Turns, then the turns between two rows, first turn first; the first pair answered
gani:
-.10  .14  -.12  .24  -.14  .13  -.29  -.03  .31  .64  -.10  -.06  .27  -.22  ->  -.22  .13  -.02  .27  -.12  .11  -.25  .01  .33  .62  -.13  -.07  .21  -.21
.03  -.63  .21  .41  -.06  -.44  .01  -.68  .47  .37  -.01  .15  -.50  .22  ->  .21  -.65  .07  .32  -.04  -.43  -.09  -.79  .46  .36  .04  .15  -.39  .26
.12  -.32  -.31  .03  .33  -.08  .00  -.42  .23  -.04  .04  -.21  -.09  .42  ->  .41  -.24  -.43  -.09  .06  -.10  .01  -.34  .13  .12  .13  -.09  .10  .35
dani:
-.42  .09  -.05  .25  .37  .08  -.14  -.15  .27  .14  -.18  -.23  -.06  -.19  ->  -.38  .32  -.10  -.02  .40  .21  -.12  .10  .01  -.09  -.13  -.27  .13  -.27
.20  -.29  .22  .09  .06  -.20  -.05  -.24  -.11  -.10  .01  -.05  -.04  .13  ->  .19  -.20  .15  -.06  .14  -.11  -.01  -.14  -.25  -.28  .05  -.14  .07  .12
.31  -.44  .10  .02  -.05  -.04  .49  -.49  -.35  -.41  -.05  .20  -.52  .26  ->  .36  -.27  .08  -.20  -.05  .05  .50  -.27  -.56  -.60  .02  .18  -.38  .19
lusus:
.06  -.05  .33  -.28  .21  .02  -.23  .19  -.14  -.36  -.13  .08  -.05  -.18  ->  .06  -.07  .29  -.27  .21  .03  -.19  .15  -.17  -.42  -.11  .05  -.03  -.15
.16  .12  -.07  .53  -.57  .01  .08  -.24  .29  .82  -.11  .13  -.08  -.34  ->  -.27  -.10  -.18  .65  -.42  .18  .71  -.23  -.17  .23  .03  -.31  -.25  .00
.02  .26  .05  -.11  .17  .08  -.53  -.12  .36  .26  -.11  .06  .12  -.04  ->  -.59  .22  .27  .08  .10  .22  .03  .17  .11  .00  -.15  -.15  -.13  -.01
Now pairs of rows:
(2 to 3 turns a pair)
.05  -.09  -.27  .00  -.13  .36  .47  .12  -.30  -.16  .05  -.23  .05  .17  ->  .01  .01  -.06  .00  -.41  .28  .47  .37  -.22  .08  -.02  -.06  .01  -.01 -> lusus then gani then lusus
-.01  .03  .05  .08  -.34  .06  -.04  .25  .01  .36  -.04  .02  .02  -.22  ->  -.36  -.06  .16  .23  .05  .11  -.09  .06  .14  .12  -.14  -.13  -.20  -.11 -> gani then gani
.20  .22  .03  -.25  -.09  .06  .00  .13  -.31  -.35  .03  -.10  .08  -.05  ->  -.13  -.06  .26  .16  -.27  -.07  .33  .04  -.12  -.16  -.07  -.14  -.29  .02 -> lusus then dani then lusus
-.02  .01  .10  -.01  -.47  -.12  .05  .28  .00  .37  .09  .15  -.33  .00  ->  .00  -.13  -.12  -.08  -.36  -.04  .32  .13  -.31  -.02  .26  -.10  -.30  .25 -> lusus then dani
-.05  .07  -.17  .03  -.45  .09  .52  .31  -.14  .25  -.02  .12  -.11  -.18  ->  .40  .11  -.36  -.14  -.40  .03  .14  .07  -.02  .40  .05  .23  .09  -.18 -> lusus then lusus
-.10  .31  -.13  -.01  .00  .27  .30  .58  -.18  -.22  .13  -.14  .38  -.18  ->  -.33  .25  -.05  .10  .26  .29  .27  .47  -.10  -.37  .06  -.22  .23  -.11 -> gani then gani
-.15  -.15  -.26  .11  .15  -.04  -.01  -.05  -.25  .07  -.08  -.10  .22  .00  ->  -.12  -.22  -.15  .18  -.01  -.14  -.03  -.08  -.11  .27  -.12  -.02  .14  -.02 -> dani then dani then dani
-.35  -.02  .13  .26  .03  .17  -.28  -.05  .59  .31  -.18  .05  .07  -.02  ->  -.60  -.05  .13  .32  .04  .26  -.01  .07  .42  .15  -.18  -.10  .00  .04 -> gani then gani then lusus
-.30  -.49  .26  .39  -.33  -.31  -.04  .03  .07  .12  .01  .12  -.12  -.18  ->  .00  -.65  -.16  .28  -.15  -.23  .06  -.30  -.20  -.22  .26  -.11  .05  .14 -> lusus then gani
-.11  -.33  -.64  -.25  .19  .27  .40  -.64  -.25  -.59  .22  -.28  .00  .45  ->  .49  .12  -.32  -.48  -.86  -.05  .09  .11  .02  .52  .09  .50  .28  -.31 -> gani then gani then lusus
.11  .03  -.25  .00  .34  .00  .04  -.41  -.31  -.22  -.10  -.05  .02  .25  ->  .16  .29  .09  -.06  -.16  -.14  -.12  .05  -.08  .37  -.26  .37  .05  -.22 -> gani then lusus
.11  -.27  .38  -.11  .22  -.30  -.18  -.21  .21  -.17  -.15  .21  -.24  .00  ->  -.20  -.16  .44  -.11  .34  -.14  -.04  -.01  .09  -.35  -.19  .05  -.27  -.02 -> dani then lusus then lusus
